In the rows, zero is written as 128.
Named turns come first, each shown by rows before and after it. Which turns, in which order, take the first row of each pair that follows to the second? Write the first one first, as in the answered first pair.
Q (before |-> after):
[136 101 144 116 120 124  97 213 163  63 117 156 115 122 144 123 107 122
 105 181 125 108 144  92 165 142 126 106  86 194 117 129  64  63  72  71
 144 142 105  93 178 164 139 147  92 148 171 168 165 107 115 121 142 106
 160 157 194 127 126 205 191] |-> [195 117 156 134 137 120 116 188 154  54  98 145 142  94 148 122  98 173
  69 157 116 124 128  68 138 155 144 149 101 196 106  95  56 133 108  92
 192 167 105  51 153 119 120 158 113 149 125 184 143 152 142 130 136 118
 143 173 176 115 118 187 117]
[195 121 134 106 124  80 123 118 134  86 122 149 160 153 120  92 124 168
 106 124 123 119 143  98 124 146 138 120 107 152 112 124 119 205 128 104
 177 139 115 132 125 102 108 116 162 107 102 119 141 167 135 127 139 126
 107 132 157 121 114 139 101] |-> [122 102 122 100  98 100 142 119 165  98 120 184 119 145 134  66 136 113
 126 158 146 113 152 126 172 124 118  84  98 109 130 143 113 157  71 106
 132 137 100 155 101 137  91 114 163 114 136 107 128 122 143 123 117 115
 122 131 165 126  96 150 154]
[146 137 102 114 174 131  94 121 160 142 143 133 104 146 132 162 141 166
 176 172  92 110 197 199  95 113 123 134 161 143 122 106 157 143 128 129
 124 101 159 117 180 102 139 133 117 103 105 134 140  80 146 137 166 137
 145 144  99 157 170 121 110] |-> [136 142 126 127 153 154 148 112 180 134 120 146 104 117 147 134 137 164
 168 172 107 115 190 204 117 103 131 140 167 119 127  98 138 170 127 153
 131 129 142  90 145  93 117 140 146 112  90 139 116  89 178 146 138 141
 140 159 103 154 144 109  75]
G (before |-> after):
[166 157 116 104 156 137  95 172  95  81  76 117 146 155  91  92 134 139
 107  92 107 120 144 112 123 134 130 159 134 145 104 119 107 127 128 120
 130 120 130 137 143  87 127 152 147 151 106 108 153 127 108 149 127 168
 159 101 118 153 162 126 140] |-> [124 141 129 121 121 148 112 171 104  65  81 148 125 141 103  57 138 118
 120 114 128 124 140 117 160 123 125 149 136 116 117 146  95 134  86 130
 118 135 117 144 114  97 119 152 176 155 107  90 126 127 120 164  94 154
 152 103 120 147 141 130 139]
[123 144 128 124 132 152 183 114 147 155  85 112 149 113 120 113 113 151
 103 159 163 149 110 102 150 149 114 121 164 122 126 125 141 133 115 118
 149 143 121 117  74 109 129 166 153 165  91 154  88 115 170 172 140 143
  95 151 101 158 110 107  71] |-> [127 145 121 121 153 149 177 122 141 169  78  99 167 115 124 136 122 157
  97 149 161 147 119 109 128 165 110 118 162 126 127 114 146 126 135 117
 150 134 130 113  89 113 129 169 141 162 100 151 105 114 166 169 163 152
  88 150  87 169 127  96  79]
[109 152 130 144 117 116 123 117 136 107 112 142 135 142 112 130 148 122
 157 150 135 115 148 162 119 136 145 117 122  96 131 123 153 103 150 129
 117 124 142 131 111 129 154  79 103 126 108 106  74 118 138 130 126  99
 128 126 134 167 153 120 183] |-> [140 150 121 141 132 102 114 120 119  98 113 134 143 148 104 140 138 130
 160 150 129 111 155 155 108 129 156 122 118 110 125 128 159 111 161 120
 134 118 146 124 121 118 161  77 101 117 107 104  79 138 134 135 131 102
 127 127 125 158 165 123 164]
[ 80 143 117 113 139 152 145  92 159 182 100 113 156  94 110 169 158 115
  99 137 135 137 149 160  95 143  82  95 147 105 143 113 142 128 166 163
  96  91 162 120 156 144 115 113  98 153 167 137 143  85 109 119 168 141
 122 135  94 173 157 112 141] |-> [173 128 127 118 125  89  88 119 130  99 117  98 176 141 134 157 114 175
 113 125 114 125 143  80 101 160 154 172 137 171 110 129 146 205 181 120
 154 106 143  98 147 119 137 110 134 125 108 123 121 160  86 115 153 107
 114 141 107 143 136 143  84]
D (before |-> after):
[131 118 158 145 111 146 160 121 133  99  93 160 118 129 133  76 113 159
 146 141 155 141 115 110 171 120 144 136 132 117 133 124 111 183  84 129
 113 196  83  90  53 128  96 110 170 140 100 126  86 154 141 151  73 114
 147 134 133 117  91 118  80] |-> [147 123 154 144 130 146 165 114 128 102  86 149 125 116 133  76 113 171
 139 131 148 138 111 102 153 113 139 149 137 125 130 119 103 200 109 134
 128 194  82  76  54 115  87 117 171 144  92 129  90 149 151 153  74 125
 129 138 116 121 100 113  69]
[152 131 117 125 150 112 102 134 105 118 122 112 139 151 137 151 118 153
 139 141 125 115 133 111 111 138 125 152  96 158 121 124 158 139 163 111
 158 129 133 118 147 167 137 130 118 137 105 121 115 161 127  99 167 137
 123 136 145 126 132 147 121] |-> [ 98 143 125 134 152 165 158 123 140 171 109 133 132 112 131 137 155 114
 136 143 147 126 129 151 112 136  87 107 110 107 135 118 142 112 146 149
 119 131 139 117 135 176 110 132 108 157 137 130 112 110 158 112 158 153
 125 142 132 134 132 122 136]
[ 80 121 137 120 164 188 159 109 168 148 107 163  95  88 103  87 131  93
 117 127 159 186  91 138 133 103 142 127 143 104 157  79 103 133 121 157
  73 128 159 146 105 113  93 106 143 121 116 118 144 106 150 133 134 160
 118 131 121 133 133 129 150] |-> [146 101 124 103 151 130  88 143 146  74 135 153  93 151 122  91  97 128
 137 136 144 162  94  81 145 105 189 163 129 170 138 112 118 170 105  95
 120 125 137 150 119 115 116 108 164  95  86 115 145 151 110 129 131 117
 122 122 153 115 125 169 155]
[154 133 140 127 139 136 163  84 138 149 107  88 132 104 138 115 108 146
 100 158 141 131 119 138 127 148 150 128 132 114 114 107 104 147 156 156
 151 138 119 104 111 104  95 127 138 142 109 165  85 151 161 140 143 134
 112 123 111 152 125  77  85] |-> [105 104 133 119 100 145 146 112 149 120 134 115 106 128 153  92  91 116
 137 204 162 116 127 137 186 125 151 111 121 106 123 150 110 119  88 123
 121 130  97 127 100 133 106 116 147 144 137 135  67 128 142 126 117  96
 122 102 134 137  94 114 131]
R (before |-> after):
[107 125 172 116 139  98 133 114  79 111 117 133 138 130 118 172 144 118
 114 154 149  96  93 131 122 164 120  82 114 183 129 153  98  99 138 118
 154 105 102 112 116  99 121 110 148 123 127 175 147 180 138 152 140 143
 119 199 132 124 145 121 176] |-> [107 133 173 120 139  95 129 116  87 103 130 123 133 125 120 163 155 125
 119 166 151  99  90 130 128 159 117  85 116 178 129 145  97  97 144 121
 157 109 111 110 113 100 112 112 157 132 126 172 154 175 146 160 137 143
 114 202 140 127 146 122 173]
[160 130 153 122 152 107 110 154 114 115 117 134 126 160 116 119 127 140
 123 104 127 116 138  94 138 122 160 168 140 127 122 126 109 197 156 119
 142 130 154  68 123  88 100 139 138  97  83 129 127 176 104 141 116 121
 135 131 123 133 126 120  57] |-> [144 119 137 117 149  94  76 175 108 102 146 133 119 194 108 126 126 128
 151 123 138  98 154  95 160 113 174 154 118 144 111 155 125 162 126  87
 130 112 155  94 140 117 127 131 129  92 102 106 132 164  78 131 114  98
 142 120 138 132 131 153 111]
[172 129 116  78  94 108  44 165 100 118 126 102  97 183 172 159  70 142
 171 132 123 114 131  75 140 101 185 151 143 192  86 182 132 108 122 141
 177 121 129  87 140 148 138 105  92 140 149 131 125 132  93  83 164  99
  64 138 170 173 183 161 134] |-> [126 134 111  77 111 140  53 171 119 171 117 109 102 159 153 166 100 105
 170 126 121 117 129 108 126  99 151 116 152 166  96 169 139  56 133 168
 143 110 149 100 173 156 138 114  62 148 187 132 140  93 100  84 181 114
  64 131 160 192 204 145 170]
[162 106 104 149 132 122 112 208 121 153 141 114 130 157 125 164 100 166
 146 100 128 119 139 160  89 106 145 122 107 151 146 105  90 130 148 140
 111 106 115 108 156 153 129  81  76 101  83 134 165 142 107  97 154 138
 164  82 105 141 116 140 134] |-> [163 116 104 148 136 134 122 200 123 163 135 117 132 154 111 164 103 171
 138  80 128 128 144 167  78 111 146 119 113 147 150 102  83 133 160 161
 108 100 126 111 161 152 122  74  70 105  93 141 176 142 106  93 155 146
 160  83 101 141 122 133 135]
Pairs:
Between the rows of a pair lie two turns.
[ 78 121 142 143 110 158 172 125 135 146 141 156 116 115 140  94 149 106
 134 135 141 122 119 140 163 132 118 119 143 103 143 125 121 109  93 157
  97 146 120 111 112 141 116 119 128 148 129 116 103  84 154 151 103 147
 140 143 128 132 121 108 116] |-> [124 103 137 148  99 116 132 134 121  79 160 157 112 150 150  89 119 118
 151 145 142 103 131 115 176 121 153 140 125 141 131 137 130 127  81 127
 121 141 103 111 114 146 143 119 150 132 121 108  89 119 123 146  99 118
 143 139 139 119 107 140 115]
D Q
[ 98 129 131 132 126 153 168 122 150 142 136 169 138 100 125 115 134  94
 122 107  98 127 136 152 133 124 121  75 125 118 143 131 116 140 127 161
 120 136 110 129 108 135 114 140 124 134 164 119 117 127 175 153 110 123
 148 123 122 134 120 101 124] |-> [160 131 137 125 124 123 141 125 131  91 137 157 141 131 136 116 108 125
 129  98  82 115 128 116 134 136 154 118 110 152 124 147 127 178 139 128
 152 146 104 105 102 125 123 135 137 120 130 119 110 169 164 148 110 112
 144 126 131 122 110 124 104]
G G
[173 113 114 107 148 104  74 138 121 125 136 103 143 158 135 168 116 145
 115 135 108 123 127 102 106 127 146 140 108 157 102 160 146 133 150 113
 147 114 117 147 172 136 131 117 116 106 115 120 131 143 108 122 155 103
 120 127 123 119 137 115 138] |-> [111 104 113 115 133 124  81 142 133 124 153 125 117 146 135 140 135 105
 133 158 131 118 130 130 138 106 129 114 105 120 121 168 143 107 103 112
  98 108 112 165 172 157 117 116 108 106 150 110 130 107 106 129 129  97
 141 119 123 116 131 133 174]
Q Q
[125 141 126 135 147 107 109 125 112 143  82 118 132 105 112  94 112 126
 128 104 121 116 113  99 144 173 112 136 141 153 137  78 123 157 203 148
 126 150 114 135  86  82  94 129 168 124 100 141 128 135 171 150 115 157
  88 148 145 131 124  96  86] |-> [ 75 128  98 118 132 108  81 150 129 165 119 137 108 137 101 104 119  75
 164 139 129 109 119 120 158 159  94  88 127 145 148 108 142  73 160 133
  87 110 105 184 127 129 120 121 132 121 146 121 153  85 134 131 130 144
 100 138 150 141 126 120 178]
G Q
[160 123 123 114 136 104  85 148 126 122 143  82 140 154 118 153 143 144
 132 103 129 126 130 121  93 167 130 140 118 167 108 120 146 116 164 115
 133  95 137 131 160 136 170 120 118 103 130 126 144 141 109 112 151 129
 124 114 119 125 141 130 135] |-> [ 92  98 131 119 113 133 105 143 147 133 161 126 110 148 115 127 152 100
 148 122 151 120 133 140 126 138 119 114 122 123 120 138 139  75 109 118
  92  92 123 160 145 160 158 113 129 115 154 117 136 102 106 101 132 115
 127  99 133 134 131 134 182]
Q Q
[ 58 128 148 109 149 119 155 151 129 164 152 134 101 127 138 157 174  84
 129 142 145 122 129 146 146 117 126  90 117 113 152 168 134  96  85 112
 118 133 133 139 113 118 178 108 101 111 140  93 126  66 137  97 141 129
 147  75 160 113 138 116 185] |-> [ 74 127 183 120 134 141 205 124 147 156 119 139  95  97 139 127 165 105
 111 133 145 123 115 138 148 118 136 110 134  89 144 150 119 143  87 140
 123 163 124 108  72  85 142 105 129 126 105 108  79  81 177 117 113 146
 131  90 152  98 119  92 126]
Q Q
[103 108 144 133 108 124 130 134 128 105 132 139 110 125 141 106 114 112
 134 139 134 140 106 127 156 118 135 122 128 118 146 137 129 168 104 114
 135 155 104 132  85 129 128 127 144 121 119 126 108 132 139 147 107 114
 132 115 122  96 108 150 125] |-> [132 130 140 128 126 109 114 127 109 103 132 122 130 124 139 124 109 131
 119 130 128 140 106 115 133 128 149 149 128 146 128 132 127 174 133 115
 161 149 102 120  94 108 138 134 141 124 103 133 113 147 130 145 117 118
 130 117 113 102 122 146 104]
Q Q
[158 125 129 130 166  84 106 128  86 120 132 124 131 189 112 166  86 149
 108 119 121 109 116 131 120 142 165 136 116 187 115 149 123  81 144  72
 174 114 143  82 146 138 183 121 139 110 122 106 146 137 100 116 174 115
 126 127 171 152 149 186 164] |-> [ 66 131 133 122 157 132 152 123 124 175 131 153 115 150 106 152 120  95
 115 132 139 112 112 178 130 127 122  84 135 133 131 136 111  37 122 107
 126 100 140 109 152 155 163 110 121 129 163 109 152  78 124 125 184 130
 127 122 154 162 145 171 194]
G G
[ 85 151 139 133  94 179 197 107 151 156  88 155 116 102 119 116 157  75
 111 142 156 139 132 163 146 118 125 106 135  90 134 107 123 115  78 182
  99 153 118 118  82  99 100 127 151 188 161 127 118  91 179 144 102 154
 122 125 108 151  96 113 125] |-> [166 177 140 134 126 144 182 100 125 140  81 118 159 105 109 142 143 140
  74 108 134 137 128 126  90 144 150 156 141 133 117  79 120 172 145 182
 158 168 123  75 100  62 115 128 146 173 120 160 125 133 166 142 124 176
 113 145 103 146 109 107  64]
Q Q
[135 124 165 137 103 134 136 112 148 123 127 145 126 120 162 125 121 110
 138 135 140 130 140 144 182 105 129 101 137 114 149 133 111 147  92 122
 130 150 113 138 116 131 103 133 163 132 127 119 101 119 142 142  86 102
  95 116 136 133 117 137 113] |-> [171 124 144 131 115  95 104 131 130 110 142 132 132 156 159 143 111 131
 136 122 122 126 142 112 172 104 153 108 126 151 142 141 127 148 100  90
 148 137 117 146 130 137 132 129 153 115 120 111 125 135 105 125 101  92
 103 108 143 130 129 154 134]
D R
[167 192 158 125 159 104  99 130 111  97 111  72 139  93 119 120  69 122
 126 139 166 100 134 163  93 182 136 153 103 126 141 115 142 205 147  88
 145 126 136  88 150  80 107 118  65 110 100 135 157 111  95 131 131 118
  93 141 174 111  98 104 107] |-> [ 98 184 173 129 137 132 149 124 135 114 104 105 120  54 121  89  89  87
 138 153 182  99 130 186 130 174 110 118 103  74 154 118 127 188 110 113
 114 132 128  88 117  91  79 109  79 131 115 133 142  79 113 135 109 114
  93 141 170 116  85  96 108]
D R
[133 121 128 179 107 128  21 147 111  88 112 120 116 158 104 140 124  98
 123 163 111 115 145  97  81 159 147 124 100 148 129  69 136 158  93 143
 172 145  83 124 153 121 145 152 155 153  95  88 151 154  76 120  78  41
 131 138 184 114 157 164 129] |-> [115 147 157 191 115 177 103 112 131 129  74 114 136 102  94 122 154 103
  90 147 106 136 132 121  69 168 117 113 126 100 138  38 111 185 115 192
 164 174  84  95 111 104 106 165 160 179  84 113 138 138 125 149  66  81
 121 144 162 124 158 118  79]
Q D
[185 122 155 131 125  72 121 123 135 112  97 105 144  95 148 139 115 172
 129 145 154 100 137 113 131 124 159 153 123 149 118 104 113 160 111 137
 127 149 124  92  75  88 101 117 134 143  80 132  87 133 116 149 106  77
 102 113 127 127 121 157  91] |-> [168 107 153 131 112  78 113 134 153  97 105 120 135  96 156 130 108 159
 138 156 165  92 140 124 160 112 156 143 120 140 114 124 115 149  85 132
 119 134 117 106  70  97  95 121 132 141  93 117  88 128 109 149  94  66
 110 105 138 125 115 177 110]
D D
